In the data rows, the value 128 means zero.
Two rows play each game, the first against the second. How much does the first row win by? 20 is about a draw, 40 a big win and 0 a big loss. Wins can go round in a circle: one row can beat a second, the second a third and the third the first. Each row has two weighted sums of its numbers, A and B, taken from their middle values. A row wins by its A times the other's B, less its B times the other's A.
[131 132 112 183  93 129 197 140 100 121 156 158 142 135 170 156 156 112
 100 137  53]
[123  91 163 143 154 206 192 174 109 118 129 156 154  88 153 111  69 147
 150 109 115]: 9
[186  89 106 143  77 113 180 101 114 161 173 130  89 161 150 106 137 100
 111 121 108]
[209  87 116 119  79 154 179 119 135 140 197 115  82 177 154 113 115 105
 113 167 102]: 21
[ 78 161  94 178  72 109 104 157 123 113 131 175 157 191 144 165 163  56
  51 170 104]
[ 70 144  99 175  66  61  98 136 116 106 112 173  96 160 138 137 130  88
  83 149 106]: 19
[180 150  91 113 158 106 134 107 158 125 142  72 131 141 147 139 174 152
 126 132  78]
[136 164 190  90 173 167 115 133  93 151  95 112 116  98  53 140 151 197
 222 156 166]: 25
[210  37  86  72 145 152 192  99 177  88 162 104 106  89 156  64  91 107
 140 109  96]
[ 99 192 154 138 151 103  71 138 104 176 117  86 158 148  90 174 193 175
 119 121 138]: 21
[110  96 109 186 113 139 157 162 142 103 101 168 159  88 205 117  91  79
  99 115  97]
[104 208 157 159 108  56  83 126 100 190  74 149  97 146 103 144 170 115
 133 121 164]: 18
[116 116 128 231  61 130 205 169  89 150 132 185 136 141 196 137 126  79
  77 114  75]
[ 49 147  91 135 106 127  56 152 160 109 132 135 161 169 120 148  98  44
  47 166 165]: 16
[113  66 119 152 107 128 165 126 126 109 123 164 138  94 183  99 104  74
 100  82  88]
[179 130  87 132 167 148 132 132 163 157 158  68 159 138 141 133 186 175
 116 120 105]: 21
[130 142 143 139 103  72 138  98 139 150 112 155  73 137 106 116 117 144
 154 105 157]
[167  55  62 129 133 128 197 135 155 105 148 130 146 108 176  70  72  90
 105  76  69]: 21
[ 97 153 246  88 173 182  76 164  93 129  56 130 119 111  59 127 123 190
 175 136 203]
[172 182 116 123 160 119 115 121 127 159 122 102 134 150 109 163 203 154
 138 152 108]: 16
[110  78  66 178 103 131 169 133 134  92 119 127 161  69 211 101  76  64
  94  91  86]
[180  58  98 103 212 175 145 125 147 139  87  99 163  63 149 108 159 160
 147  69 103]: 6
[114 141 164 125 115  95 122 113 113 157  68 127  66 111  86  98  89 123
 172 116 181]
[ 98  74 116  98 136  92 146  96 136  84  66 177  84   5 116  72  94  70
 203  79 133]: 29
[129  71 156 139 144 204 197 162 115 104 128 151 149  99 169  94  68 112
 145 123 104]
[105 141 113 144  89  72 138  99 134 130 107 180  62  95 108 109 102 105
 190 134 143]: 16
[115 187 145 145 131  88  94 125 101 178 112 125 141 144 101 163 190 127
 133 117 166]
[154 150 115 173 102  93 185 131 102 145 109 150 115 140 152 145 149 115
 139 125  95]: 18
[ 96  80 110  91 160  96 123 104 150  80  65 148  93   0 108  68  75  96
 203  78 143]
[200 112  77  81 115  97 174  94 169  86 199  60  83 181 145 116  88 151
 125 149  67]: 26
[105  85  92 188  92 150 173 141 127 103 128 216 145  61 221  91  99  48
  98 107  65]
[164 137 166  75 233 203 109 132 119 148 101  59 176  73  81 129 165 209
 179 117 171]: 18
[139  79 111  96 106 155 120 124 149  99 199 119 138 163 164 117  96 116
  96 151 133]
[ 72 151 128 165  73  86  88 178 117 123 131 161 139 188 130 173 141  82
  54 148 126]: 24
[ 83  97  83 168  89 117 109 133 147 131  92 183 133  95 146 122 150  32
  79 132 115]
[ 85 133 156 107 137 100 103 132 119 101 127 153 116 108 100 122 113 168
 156 115 140]: 14
[198 139 109 107 154 136 134  92 144 135 140 113 138 126 123 149 222 153
 153 148  90]
[139 205 136 122 140  74 101 121 125 173 145 121 103 155  81 172 198 173
 172 126 115]: 15
[127  70  85 191 114 144 206 149 142 119 124 150 158 100 214  84  57  79
  93  67  80]
[208  50  95  69 156 136 179  99 172  82 165 116 122  96 169  64  79 112
 131 117  99]: 15
[ 86 118 133 124  93  74 126 111 113 142 108 186  50  85 104  98 107 139
 166 115 132]
[173  83 113 122  84 132 144 122 118 149 176 124  96 173 162 127 117 140
 106 158  97]: 27
[ 59  81 113 135 103 114  69 154 104 115 102 122 163 118 140 131 112  57
  61 106 150]
[162  93 126  67 151 183 122 118 174  80 181 109 119 158 143 109  60 150
 120 154 160]: 21
[149 114 134 140 103 107 186 122 136 122 145 189  62 138 138 101 132 136
 148 134  81]
[173  82 133  43 154 162 154 123 153  70 184  87 118 105 136 100  42 155
 161 142 116]: 19
[123 102 172 125 155 125  98 141 106 141  41 117 107  71 108 124 123 113
 146  88 171]
[ 67 193 121 150 108  89  80 148 125 142 118 111 147 166 111 180 149 122
  91 136 135]: 26
[ 94 136 122 128 132  96 129 121 142 123 101 141  98 101 109 109  93 123
 165 131 146]
[135  71 128 101 201 193 111 112 118 140  86  73 171  73 139 114 166 138
 136  77 144]: 23
[ 85  96 102 188 103 140 156 171 118 106 101 155 149  91 220 109  74  69
  87  95 124]
[118 122 104 229  56 112 207 156 105 152 152 164 143 160 182 124 120  88
  84 116  84]: 17
[ 65 123 131  80 136 109  72 125 139  83  99 143 104  82  77 111  80 137
 156 129 185]
[193  77  90 108 102 109 200 112 138 115 183  83  95 159 152 100 127 134
 106 128  68]: 20
[200 146  85 121 143 125 159  88 166 137 175  86 134 147 130 134 202 160
 134 131  93]
[146 139 114  97 227 168  80 128 156 147  92  39 181 113  96 119 148 146
 114 110 190]: 6
[104 108 188  70 181 191 105 130  98 100  85 131  96  50  60  86  68 169
 206 122 191]
[ 69  98 190 146 128 220 148 203  96 104 110 154 159 116 163 114  80 128
 109 116 156]: 18
[151 124  96 158 129 138 176 160 126 127 145 109 135 146 169 153 146 142
 114 132  59]
[108 145 161 134 113  92 110 115 104 160  93 129  71 135  96 111 106 137
 161 127 174]: 15
[ 83  98 120 168  98 181 142 156 116 119 129 145 176 125 177 121  95  77
  71 148 167]
[138 123 179  75 216 186  87 148 108 155  93  57 161  89  82 120 142 193
 162 115 185]: 22
[121  73  79 197 115 137 204 131 140 112 115 187 150  90 213  81  55  64
  94  73  88]
[120  89 118 168 101 110 150 138 125 114  80 164 122  59 176  96 102  72
 127 102  94]: 10
[130 128 123 110 166 162  99 109 161 150 126 103 172 147 110 125 156 145
 100 121 170]
[ 82 161 108 186  46  68 107 139 125 123 112 213  96 155 148 139 150  41
  83 162 128]: 17
[ 88  67 144 186  80 201 163 135 108  99 146 193 183 117 197 114  90  81
  91 118 139]
[165  86 162  70 155 187 102 129 128 133 178 106 139 161 114 117  97 131
 107 155 167]: 17
[159 151 132 117 185 157  88 146 118 171 142  66 192 150 121 139 192 163
  91 104 163]
[ 89 142 151 132  85  85 121  96 121 133  98 225  65 116 121 102 124 110
 166 124 157]: 22
[113  84  94 192  83 131 190 133 138 100 137 229 134  78 213  93  93  32
  94 101  80]
[113 111 112  97 172 147  75 119 146 142 127 109 166 132 110 119 141 137
 113 129 171]: 20
[130 116 130 102 184 179  90 108 144 165  95 101 183 112 109 114 178 133
 123 120 197]
[129 169 111 170  50 108 143 115 114 144 182 183 101 198 146 165 176 113
  96 174 109]: 10
[122 126 139 143 105  66 133 106 112 152  78 147  80 106 104 105 119 130
 166 102 157]
[209  99  97  78 106 108 172  88 159  85 203  76  89 177 141 114 109 144
 119 150  75]: 18
[148 177 122 156 118 120 127 110 118 181 136 133 152 151 141 172 234 115
 123 112 123]
[108 141 220 117 155 161 105 181  82 130  78 135 120 105  83 128 108 162
 146 133 177]: 18
[154 118 144 187  76 122 171 130 102 159 115 181 115 150 145 133 178 104
 112 124 106]
[142  47  77 104 200 173 138 108 135 151  88 101 165  42 146 107 170 143
 151  71 118]: 27
[116 142 161 111 155 129  89 113 127 165 119 108 168 131  84 130 135 163
 126 118 181]
[114 125  82 202  63  88 189 140  91 124 136 150 129 148 182 150 105  97
  80 134  49]: 11
[181 151 118  86 137 106 153  97 172  89 161 112  60 117 105 113  92 147
 189 149  88]
[110 185 217  89 189 103  58 166  98 121  40  90 101  98  55 141 143 197
 188 114 181]: 14
[207  87 112 144  80 127 183 114 127 163 153 140  95 174 162 114 156 100
 110 141 106]
[ 73 124  62 154  92 113 119 135 163 104 121 192 158 135 159 126 149  75
  86 149 109]: 9
[119 178 110 165  71  69 126 129 135 131 154 180 113 215 148 177 168 105
  82 168  74]
[148 153 170 132  91 117 119  99 112 196 152 148  99 171 115 139 178 124
 131 155 149]: 30
[111 119 154 224  38 139 184 163  82 121 137 198 140 143 185 130 140  70
  64 128 103]
[ 86 102 161 168 124 207 201 195 110  99 132 176 152  93 186 110  70 124
 127  99 118]: 18
[144 153  96 138 176 147 131 120 152 154 108  79 152 136 146 132 181 148
 119 115 124]
[ 66 106  84 151  84 111 106 130 146 111 114 206 132 104 154 121 156  36
  86 147  97]: 17
[ 98 181 185  96 185 134  68 146 106 136  59 101 120 102  69 145 138 183
 175 134 179]
[132  97 117  94 192 147  62 126 159 161 101  61 182 114 104 120 150 144
 103  99 155]: 14
[163 117 117 123 113 135 173 120 126 108 160 145 100 133 136 128 127 145
 149 141  73]
[152 173 167 166 107  96 120 132 112 201  90 135 109 149 102 156 178 149
 149 124 143]: 26
[119 218 145 125 140  34  93 112 123 171  95  94  96 143  78 170 168 156
 162 130 137]
[128 130 120 227  75 109 178 163 106 152  93 159 112 152 184 116 115  74
  76  94 100]: 8
[110 176 124 148 137  96  99 132 121 126 116  97 147 141 123 159 174 120
 115 143 113]
[113 124  97 159  87 127 142 117 156  91 126 194 138 124 165 132 141  60
 101 141 114]: 22
[115 138 142 121 178 107  90 116  95 148  40  79 118  60  93 118 148 130
 173  93 158]
[112 197 179 148 123  78  98 129  88 202  67 117 119 137  82 159 206 142
 157 129 157]: 18
[ 93 130 120 180 109 138 152 158 111  97 118 150 172 124 162 157  83 117
 102 127 111]
[119  80 130 105 120 123 111 135 141  98 115 146 134 116 149  95 100  98
 109 110 130]: 14
[ 54 128  71 142  85 153  82 129 143 124 176 163 179 184 123 155 136  87
  58 161 152]
[ 87 161 102 194  46  88 106 148 123 152 124 194 117 183 143 156 172  55
  75 155 124]: 32
[ 44 140 158 134 114 141  94 143 108  96 130 182 141 131 123 146 108  82
  87 166 145]
[197  39  85  86 142 157 180 117 148  85 176 110 128 101 175  88  86 114
 143 115  98]: 20
[135  97  88 200  78 110 200 146 101 148 139 147 150 147 174 139 124 116
 101 100  49]
[121 143 157 108 179 120  89 122  99 157  43  91 122  56  86 123 163 145
 167  97 151]: 21
[109  98 133  82 150 130 107  93 136 102 144 148 108  85  67  82  76 163
 189 117 170]
[ 84 101 161 161 147 184 167 196 112 105  87 159 168  96 176 110  62 116
 124 107 118]: 22
[205  19 112  73 149 137 172 107 168  82 179  83 132  94 169  84  78 122
 132 121  89]
[156  63  98 106 210 197 137 127 136 162  76 114 170  37 151  98 182 147
 162  79 131]: 27
[166  69  95  87 131 170 127 120 141  94 195  97 140 135 142 114  90 129
 115 145 139]
[202  89 119  73 107 127 156 101 145  88 216  70  94 168 151 110  84 155
 119 161  93]: 18
[ 77 109 138  90 128 133  94 109 123 103 120 176 115  70  96 103  78  92
 153 128 173]
[ 75 166  88 178  82  70  84 181 143 113 139 138 128 201 146 183 142  57
  38 172  97]: 27
[134 200 126 152 137 109 107 125 130 162 118  87 138 149 113 165 156 151
 132 127 138]
[ 46 168 154 129 115 144  67 154 107 107 146 155 165 131 102 158 112 104
 107 191 176]: 36
[192  74 112  70 126 187 135 105 157  83 206 118 149 153 137 112  97 124
 119 178 145]
[121 162 116 125 163 132  97 118 114 164 127  84 169 145 126 152 174 135
  97 113 142]: 4
[152 118 184  78 228 204  94 138 123 148  73  57 173  87  78 127 144 211
 172 119 181]
[ 86 162 121 159  69 125  91 165 119 132 167 148 136 205 147 183 161  84
  56 180 128]: 14
[159 145 127 124 112 117 132 134 135 109 174 100  83 186 156 142 138 148
  99 148  89]
[175 107 103 145 100 126 150 113 147 162 160 119  90 147 163 122 166 147
 116 115 102]: 17
[162 157 123 105 119 115 146  92 147 127 167 106  73 138 105 121 162 161
 161 137 104]
[127  90 124 114 171 128 114 105 117 148  47 123 140  51 108 112 158 102
 166  92 128]: 17
[105 181 177 135 113 110  82 132 101 172 129 140 127 148  91 163 169 140
 124 110 161]
[200  91 116 126  79 107 166  98 126 121 188 125  98 160 161 116 114 100
 112 166  94]: 24
[116 109 121 189  90 121 181 143  84 118 147 125 141 171 185 145 112 114
  77 120  54]
[210  86 116 112  90 124 171 113 131 126 190 138  87 166 152 113 132 124
 115 133  84]: 21
[113 145 206 102 176 126  88 171  84 154  72  92 119 107  63 128 123 207
 173  87 158]
[118 134 145 132 103 102 148 102 128 148 113 155  72 116 104 109 118 151
 173 115 140]: 17
[114 119  95 211  78 127 209 146 118 130 141 160 185 159 203 153  99  85
  78 135  82]
[ 36 171 164 111 112 137  56 152 115  98 139 136 152 145 104 153 102 115
 111 179 192]: 24
[123 152 151 111 176 113  96 123 103 154  45 104 119  71  82 135 174 155
 170 106 152]
[ 48 115 103 146  76 147  53 166 137 132 138 174 154 153 116 141 133  59
  48 175 154]: 17
[105 110 155 105 165 118  88 142  90 142  59  63 116  86 105 108 124 135
 141  90 161]
[119 135 131 151 130 152 126 146 120 156 157 131 181 172 157 161 164 139
  74 136 119]: 21
[209 127  90 105 162 114 145 109 153 138 164  44 121 151 118 128 172 165
 143 115  95]
[145 139 135 150  74 101 134 118 119 147 156 103  96 191 151 148 143 117
  91 136 131]: 19
[202 140  89 119 157 130 149  99 141 167 144  94 144 128 126 135 218 167
 161 129  89]
[ 91 201 177 131 133  72  61 142  98 171  95  81 146 164  84 168 159 156
 127 123 167]: 19
[144 152 135 103 129 119 140 100 140 117 150 132  96 151 116 127 118 149
 154 129 118]
[106 103  79 133 111  98 114 127 152 100  78 123 132 115 169 119 101  68
 105 126 106]: 15
[101 167 132 170 120  93 108 159 118 150 110 107 159 157 140 174 171 124
  81 111 120]
[103 101 106 190  88 154 148 172 130 111 130 168 172 130 203 120  73  82
  72 113 131]: 15
[ 68 113 109 147 101 159  82 121 151 117 130 149 151 137 117 138 142  71
  87 172 171]
[139 198 133 127 131  66 101  93 137 156 123 124  99 154 106 159 158 144
 156 136 110]: 10
[ 68 176  91 171  68 108 101 158 126 113 156 180 133 172 147 169 154  75
  61 167 106]
[174  91  84 195  73 133 243 107 109 126 179 170 142 153 173 125 105  79
 112 138  38]: 19
[ 81 177 208  97 152 128  31 120 107 165  84 108 150 131  68 145 149 158
 160 131 226]
[127 162 141 137 131 101 124 131 131 126 129 117 121 141 116 145 125 160
 148 116 119]: 20
[ 94  82 100 190 117 151 177 158 129 113 111 188 163  80 212  98  77  68
 105  97  82]
[128 101  96 198  78 129 202 147 113 131 176 193 186 183 205 144 100  84
  63 123  66]: 21
[169  67  95 100 107 194 155 103 161  93 215 140 129 148 163 101 100 114
 118 179 132]
[187  86 122 118  77 140 152 133 126 134 193  95  81 193 167 125 115 143
 100 167  96]: 32
[ 86 162 158 123 131 154 105 131 128 112 143 158 166 139 101 148 122 107
 123 159 166]
[ 92 100 104 213  79 147 173 161 105 137 152 175 157 160 206 154 111  97
  76 117  77]: 16
[178  94  52 101 102 130 148 102 166  60 202  59 133 171 171 123  70  96
  90 164  77]
[ 99 142 233  70 180 160  74 167 103 126  70 109  86  95  52  97  84 199
 182 110 199]: 15
[ 53 132 130 126  85 156  46 151 130 106 141 181 139 157 109 133 111  75
  79 162 193]
[119 153 136 168  97  97 145 138 114 129 107 154  89 121 127 130 129 128
 158 124 118]: 26
[186 145  91 145 127 124 189 120 143 131 159 124 127 149 145 129 182 134
 122 135  85]
[177  59  87  85 133 163 123 118 170  89 190  84 117 161 150  96  84 131
  94 136 145]: 16
[151 163 147 134 119 118 154 105 123 123 157 140  94 137 116 141 148 155
 144 135  92]
[223 140  97 119 157 120 169 120 169 121 149  38 110 138 134 118 174 170
 144 125  92]: 2
[120 186 192 115 125  73  84 121  95 165 101  99 105 152  70 158 154 173
 147 134 154]
[141 112  95 210  67 125 220 124 110 145 149 180 137 139 188 140 125  76
 104 130  59]: 18
[106 160 211  89 176 163  79 166 108 138  84 131 112 100  64 123 118 173
 178 157 174]
[188  75  90 116  81 114 162  91 134 116 192 118  94 159 171 120 100  99
 101 156  88]: 8
[186  78 156  51 167 175 175 104 157  75 184  72 120 138 131 101  47 192
 162 128 127]
[108 121 145 133  97  98 135 120 101 149  96 154  67 115 104  94  83 124
 156 108 159]: 15
[119 112  89  94 168 163  94 110 160 119 144  92 165 130 122 116 141 115
  94 128 152]
[122 203 156 155 118  59  87 151  83 201  55 118  96 151  97 151 188 142
 134 111 152]: 19
[ 90  83 111 175 109 180 159 141 120 111 143 149 204 115 189 125  98  91
  83 110 137]
[151 116 204  57 181 165 138 108 131 105 106 170  74  58  39  83  81 189
 235 117 169]: 19
[148 139 132 103 137  78 150  91 149 126 123 133  46 113  97  97  93 153
 184 117 123]
[157 135 104 175 117 140 158 131 120 182 108 115 132 121 166 143 218 132
 124 112 116]: 19
[109  80  83 196  82 122 180 134 133  98 122 189 155  81 215 113  68  48
  89  83  79]
[114 122 110 211  67 119 180 158 117 116 136 186 163 165 201 152  92  50
  65 150  67]: 19
[ 73 182 103 166  85  90  80 165 139 128 132 145 152 214 131 191 138  79
  34 160 120]
[175  69 185  47 154 211 142 131 126  95 192 117 109 138 134 118  56 193
 151 148 135]: 18
[103 108 109 211  69 132 185 149  96 148 108 157 136 148 186 130 129  92
  90 110  82]
[159 125  81 119 150 136 140 144 157 108 170  59 169 172 165 147 119 142
  89 116 111]: 29
[134 152 105 112 133  81 157  86 171 103 128 117  74 109 115 123 105 143
 169 107  96]
[168  87 145  66 143 174 103 126 146 114 186 115 126 157 119 115 101 144
 106 155 164]: 22
[120 121 119 231  62 128 194 158  94 150 120 212 145 143 187 139 127  66
  85 134  78]
[ 84 191  94 160  65  35  95 135 130 118 157 157 104 191 125 178 160 102
  81 164  82]: 11
[149 136 114 130 117  93 149 140 134 135 128 103 135 179 135 147 145 128
 101 108  99]
[159 100 133  97 170 157 160 123 142 110 116 130 131  80 147 111 127 116
 163 119 112]: 23
[169  68 105  86 137 136 146 119 156  73 152 108 114 102 171  99  71 105
 120 109  95]
[104  89 222  81 151 196 133 158  96 104 106 151  98  72  80  98  80 181
 183 122 162]: 14
[ 72 136 109 124 101 138  93 102 150 133 154 158 158 143  97 135 120  94
 108 151 188]
[138  96 121  81 151 159 152 140 148  56 162 101 121 123 157 114  28 159
 134  98 116]: 11
[155 163 169 108 139  94 128 116 133 118 134 115  73 137  95 135 130 153
 176 135 120]
[ 85 192 131 153  93  94  83 139 126 135 135 151 131 173 109 174 195  91
  86 165 120]: 24
[ 80 108 160  75 146 154  88 116 135 114 126 151 132  67  69  88  86 143
 184 137 190]
[ 84  83 183 134 132 218 154 191  85 103 128 165 134  88 139 109  66 146
 142 122 136]: 31
[158 119  75 109 117 115 136 128 180  57 178  89 114 155 166 132  84 124
 103 153  87]
[111 164 166  99 159 134  77 102 126 148 113 103 146 118  66 125 142 164
 154 117 200]: 24
[ 81 108  81 155  77 112 110 131 145 120 100 200 133 105 148 128 147  16
  85 144 111]
[ 42 171 199 115 136 135  51 156  91 116  97 110 140 131  91 143  81 125
 100 147 222]: 17
[111 152 117 158  88  71 124 115 122 137 105 179 108 146 130 140 128  81
 129 151 129]
[142 164  78 127 195 153  98 130 136 160 144  58 193 137 136 139 182 157
 112 109 117]: 12
[113 100 159  90 143 158 107 130 141 113 121 159 134  97  82 101  95 147
 147 143 176]
[135  69  79 187 104 149 215 128 133 134 114 173 160  81 206  93  87  59
 112  89  87]: 31
[ 82 113 173 162 138 202 182 190  99  83 127 172 162  78 173 122  82 121
 123 117 120]
[113 163 154 109 171  94  59 129 131 162  80  75 155 143  67 130 141 178
 133 116 201]: 12
[129 173 103 146 156 139 119 138 140 144 143 110 195 162 140 166 169 117
  95 145 115]
[117  62 109 179 105 155 196 138 122 121 111 190 149  64 199  73  91  61
 119  86  71]: 17
[107  88 137  97 134 153 120 106 142 103 143 169 105  94  88  86  78 138
 170 120 163]
[101 145 140 220  70 118 152 170  85 133 122 184 138 169 180 162 149 100
  85 130  92]: 22
[152 148 112 119 129  98 162 105 160 116 158  99  57 143 110 118 121 177
 183 126  88]
[100 145 222  96 163 130  90 160  69 123  57 140 121  84  76 147 111 172
 176 116 160]: 19
[233  81  90  83 104 103 196  80 161 107 197 115  95 173 144  87 137 118
 120 145  78]
[138 156 196  81 181 161 112 131 112 127  99 119 109  71  40 112 138 214
 220 126 180]: 17
[179  95 106  81 157 162 105 118 171 107 197 104 137 154 128 107  96 164
 119 127 167]
[110 127 162  84 151 128 105 107 122 129  92 149  89  64  69  97  97 131
 187 128 198]: 18
[146  86 116  70 149 166 106 121 159 105 180  87 155 170 139 129  79 139
  94 136 116]
[207 141  64 105 173 114 153 113 174 144 173  34 124 150 144 123 168 193
 148 128 104]: 23
[137 115  99 201 113 137 196 140 122 133 134 111 173 166 185 144 119  97
  78 117  85]
[169 146  95 155 139 114 139 109 134 168 108  61 122 147 147 141 210 141
 130  81 129]: 18
